(in the rows, 128 means zero)
Each named turn below is shown by a few rows before and after it. Which turns, in which order, take the first row of each later pair to the second? The first pair is answered.
k_681 (before |-> after):
[132 154 160 188  89 106 133 159 122 115 118 107] |-> [150  94  94 127 103 140 141 138 116  89  74 148]
[167 112 116 115 147 122 130 168 104 142 137 104] |-> [136 143 136 165 139 118 140 177 110 146 113 114]
[111 138  98  72 152 160 119  91 136  99 106 144] |-> [124 172 151  98 147 131 100 101 143 120 177  85]
k_367 (before |-> after):
[125 133 101 108 130 135 113  50 129  81  94 122] |-> [ 98 179 139 167 120 117 128  75 131  98  87 109]
[100 120 113 163 108 134 115 145 153 144  90 164] |-> [121  90 114  91 118 143  99  87 126 108 125 138]
[ 84 159 145 142 117 122 150 115  85 134 164 100] |-> [ 89 127  85 160 123 135 148 166 125 167 124 160]
k_299 (before |-> after):
[134 107  89  96 155 130  44  64 173 110 145 140] |-> [200 176  95 128 196  95  98 131 128 140  91  85]
[104  62  95 104  72 140 114 139 130 142 167 147] |-> [160 122 110 141 105 102 137 191 113 178 156  89]
[102  77 136 108  93 134 107 150 127 127 157 156] |-> [151 131 146 133 119 102 130 192 111 158 146 110]
k_163 (before |-> after):
[125 152 117 155 159  88 132 108 137 128 181 118] |-> [130 151 115 132 161  94 153  90 108 106 161 111]
[145 130 143 132 163 121 103  84 132 104 135  98] |-> [130 127 134 127 165 130 113  72 131  91 109 118]
[105 149 130 137 117 126 136 151 120 137 125 130] |-> [112 150 137 134 122 124 133 152 115 140 133 120]
[125 132 127 180 129 111 115 153 143 154 135 120] |-> [146 142 138 146 140 109 129 141 105 139 142  84]
Now pairs of rows:
(two turns a pair)
[ 86 167 160 155 123 124 132  60 116  73  98 119] |-> [ 86 112  97 163 127 139 103  89 179  99  89 180]
k_163, k_367
[128 135 160  96  93 110 100 124 121 141 164 147] |-> [148 147 130 105 112 111 136 173 105 156 104 155]
k_299, k_367
[160 185 154 138 160 101 150  85 100 106 109  74] |-> [188 110  74  91 176 128 129  91 133 112  88 126]
k_367, k_367
[ 96 116 131 143 162 140  97  99 171 127 115 131] |-> [103 122 143 147 161 132  92 102 178 135 128 115]
k_681, k_681
[156 176 174 139 135 113 153 146  98 136 139  83] |-> [185 121 103 127 147 128 134 185 139 170 126 129]
k_367, k_681
[178 153  77 126 179 127 122 160 136 145 129 124] |-> [138 200 122 169 167 113 140 139 123 126 114 114]
k_367, k_681
[ 98 112 113 107 112 134 150 118 112 112  95 149] |-> [111 142 152 145 110 106 137 163 123 153 140 114]
k_681, k_367
[129 150 154 156 148  92 113 111 140 139 154  87] |-> [108 129 123 166 151 107 100 101 174 131 124 135]
k_681, k_299
[ 80 125 135 193 125 139  64 118 173 165 101 165] |-> [176  81  73  94 165 150  90 133 121 161  73 144]
k_299, k_681
[ 72  76  97 138 125 150 143 150 129 110  73 174] |-> [ 89 110 183 110 120 120 121  93  91  92 170  84]
k_367, k_681
[149 124 142 138 137 108 107 145 157 132 164 146] |-> [151 101 117 115 145 120 112 139 153 119 138 163]
k_681, k_681
[118  95 107 114 119 137 115 161 162 142 148 166] |-> [165 136 114 100 142 120 150 180 116 147 133 113]
k_299, k_163
[132 142 162 110 128 109 108 122  81 117 165  88] |-> [ 81 156 143 154 116 126 144 143  91 114  88 146]
k_163, k_367
[153  82  89  87 139 144 124  86 134  88 115 142] |-> [135 151 132 118 127 129 179 116  75  88  84 106]
k_681, k_299
[ 83  84 129 138  86 161 113  88 141  62 137 156] |-> [ 78 127 165 198  75 136 110 137 149 105 167 135]
k_681, k_367
[143 104 119 105 144 127 106  75 133  94 129 128] |-> [175 143 124 151 166 102 116 121 144 131 121 102]
k_163, k_299
[173 140 123 119 163 111 120 118 138 122 115 101] |-> [111 125 118 123 140 135 120  92 143  97  99 146]
k_681, k_299
[144 143 119 107 117 141 176 185  90 154 105 139] |-> [ 91 118 149 127  81 147 114 145 144 148 183 154]
k_299, k_681
[ 81 144 166 107  42 129 148 218  62 145 181 122] |-> [ 80  92 109  53  54 162 157 179  51 103 125 166]
k_681, k_367
[129 118 100 107 107 148 141 144 120 128 104 141] |-> [139 119 110 120 106 134 115 159 141 154 147 129]
k_163, k_681
[ 68  88 121  78 100 155 132 168  84 138 117 158] |-> [ 79 110 147 109  96 133 117 200 102 172 161 133]
k_681, k_367
[174 154 120 171 161 115 120 145 158 162 105 110] |-> [131 116 107 172 134 138 103 141 185 161 114 153]
k_299, k_163
[147 146 105  74 168 102 166 119  74 101 145  82] |-> [106 177 104 150 161 101 185 168  93 125  91 117]
k_367, k_163
[146 164 108 120 140  95 179 122 119 131 121 115] |-> [148 158 119 132 140  85 143 115 149 146 162 109]
k_299, k_299
[117 106 128 138 125 117  96  72 175 107 148 142] |-> [110 114 123 167 123 120  98 101 190 122 134 152]
k_367, k_367
[115 149 143 164 173  98  87  97 154 123 139 122] |-> [104 157 123 174 175 114 125 120 144 123  83 143]
k_299, k_163
[169 114  91 123 144 128 126 155 156 131 115 125] |-> [146 133 100 155 142 127 136 160 161 133  97 136]
k_681, k_681
[128 102 132  90 123 142 109  68 145  84 139 140] |-> [110 109 119 100 125 151 134  82 136  82  95 160]
k_367, k_681
[194 185 141 123 157  93 131 130 138 151 147  70] |-> [201 170 101 108 169 108 153 144 119 145  92  97]
k_367, k_163
[114 116 141 144 147 124 143 122 143 135 136 136] |-> [120 119 138 131 151 130 159 123 124 125 120 129]
k_163, k_299
[114 126 180 103 121 123  96  51 120  88 183  99] |-> [129  65  82 118 131 146  86 119 187 130 122 188]
k_367, k_367
[137 131 105 133 175 111 108  79 159 105  83 134] |-> [144 138 103 147 178 107 115 100 159 117  71 128]
k_163, k_299
[102 132 121 163 128 122 145 116 131 146 109 133] |-> [131 112 132 133 134 117 121 104 130 150 160 105]
k_367, k_681
[171 142 106  56 160 111 140  86  88  97 146 114] |-> [123 111  83  64 142 131 122  61 126  84 128 170]
k_299, k_163
[ 75 115 102 137  80 155 155 142 146 132 130 221] |-> [175 178 160 131 125  96 133 137 122 157 212  92]
k_367, k_299
[105 143 132 161 126 115 161 149 128 132 114 139] |-> [123 130 143 109 130 117 154 104 106 101 142 111]
k_367, k_367
[102  87 148 105  83 174 112 172 113 154 202 124] |-> [ 91  84 129  89  78 191 144 169  86 133 160 145]
k_299, k_299
[123 160 158 123 127 116 131 126 114  87 123  99] |-> [ 85 136 147 133 109 130 119 113 140  83 121 138]
k_299, k_163
[139 107 128  88 123 141 133 105 107 106 149 104] |-> [128 150 144 165 123 119 142 159 130 151 136 104]
k_299, k_367
[138 125  99  98 139 147 161 112  94 115 109 126] |-> [124 121 101 154 134 131 121 152 164 163 147 143]
k_163, k_163
[138 107 113 116 143 112 123 127 164 148 118 106] |-> [125 119 126 103 137 113 140 101 132 117 108  97]
k_367, k_163
[138 139 130 111 154 165 125  74 148 108  98 168] |-> [141 176 165 169 146 136 114 127 163 152 138 138]
k_681, k_367
[ 84 109 148 157 102 144 126 122 145 115 135 157] |-> [150 145 159 167 137 112 134 160 135 147 144 103]
k_367, k_299
[163 124 118 164 136 133 101 130 208 164 139 146] |-> [190 131 126  82 148 144 152  82 112 104 109 102]
k_163, k_163
[106 126 125 121 127 141 144  99 130 114 115 142] |-> [125 115 130 102 129 140 136 101 118 118 139 125]
k_367, k_681
[ 98 121 118  90  63 193 132 145  79 129 120 138] |-> [ 97 139 125 132  58 175 121 185 101 167 140 130]
k_681, k_367
[108 186 141 195 130 109 142 163 141 152 134 108] |-> [ 77 157 128 191 107 130 124 162 160 154 145 146]
k_299, k_163
[153 101 105  72 103 144 141 119 106 105 116 115] |-> [163 118 117 140 115 114 103 155 173 158 153 107]
k_163, k_299
[117 122 146  66 111 145 140  78  73  83 142 112] |-> [ 81 141 143 106 108 149 161  84  74  77  96 138]
k_681, k_681
[ 57 113 120 164  94 148 114 109 162 119 113 189] |-> [135  71 117  85 109 145  79 103 150 132 198 138]
k_681, k_163
[158 132 160 122  98 113 116 173 112 154 186  86] |-> [177  88 120  90 108 127 104 169 127 156 185 109]
k_367, k_367
[139 128 111 124 130 135 143 153 137 145 105 137] |-> [126 123 142 103 118 135 120 104 132 121 155 121]
k_299, k_367
[147 167 142 138 156  99 136 184 115 146 137 138] |-> [157 144 115 105 163 116 150 173 100 129 108 153]
k_163, k_367
[140 171 175 180 136  87 114 173 144 178 168 101] |-> [105 159 135 110 135 134 183 106  65  89  61 138]
k_163, k_163
[ 91 112 143 152  97 133  92 132 161 148 183 145] |-> [ 91  94 133 108  99 150 100  84 138 111 167 145]
k_681, k_367
[158 167  92 134 137 151 174 227 154 181  66 142] |-> [143 116 129 118 103 148  85 184 210 190 211 134]
k_299, k_163
[ 99 149 142 185 114 149 124 137 155 135 123 132] |-> [115 125 103 144 131 163 146 126 132 113  79 148]
k_163, k_681
[143 106 104  96 128 137 129 113 123 134 135 134] |-> [145 146 137 130 129 110 131 132 124 152 151 102]
k_299, k_367
[170 107 108  83 170 122 108  87 136 113 129 103] |-> [125 143 107 128 161 128 153 100 122 103  57 140]
k_367, k_681
[135 149 166 134 128  80 117  94  98 148 114  95] |-> [113 113 148 136 121  93  87  69 141 141 125 136]
k_681, k_299
[177 131 122  54 153 140 117 100 139 153 129  72] |-> [164 121 120  53 146 145 106  89 147 148 139  80]
k_299, k_299
[137 136 154 153 129 118 109 121 133 137 172 107] |-> [119 144 136 185 134 122 111 142 152 145 140 132]
k_681, k_163
[ 91 142 124 142 113 147 139 121 107 126  73 155] |-> [127 160 159 163 119 113 110 151 122 170 149 102]
k_163, k_163
[112 190 184 186 162 115 106 124 157  70 124 108] |-> [171 138 159 103 172 126  83 106 144  64 176  80]
k_681, k_681
[ 73 200 175 151 123 139 155 149 111 119  98 129] |-> [ 59 117 117 120 113 171 113 133 171 117 109 192]
k_299, k_367
[164 169 106 152 159 114 156 156 135 154  60 130] |-> [168 186 150 118 158 109 154 101  97 119 100  80]
k_367, k_367
[209 145  94 115 150 122 171 187  86 167 101 110] |-> [119  58  89 106 102 159  87 108 172 136 166 185]
k_163, k_299
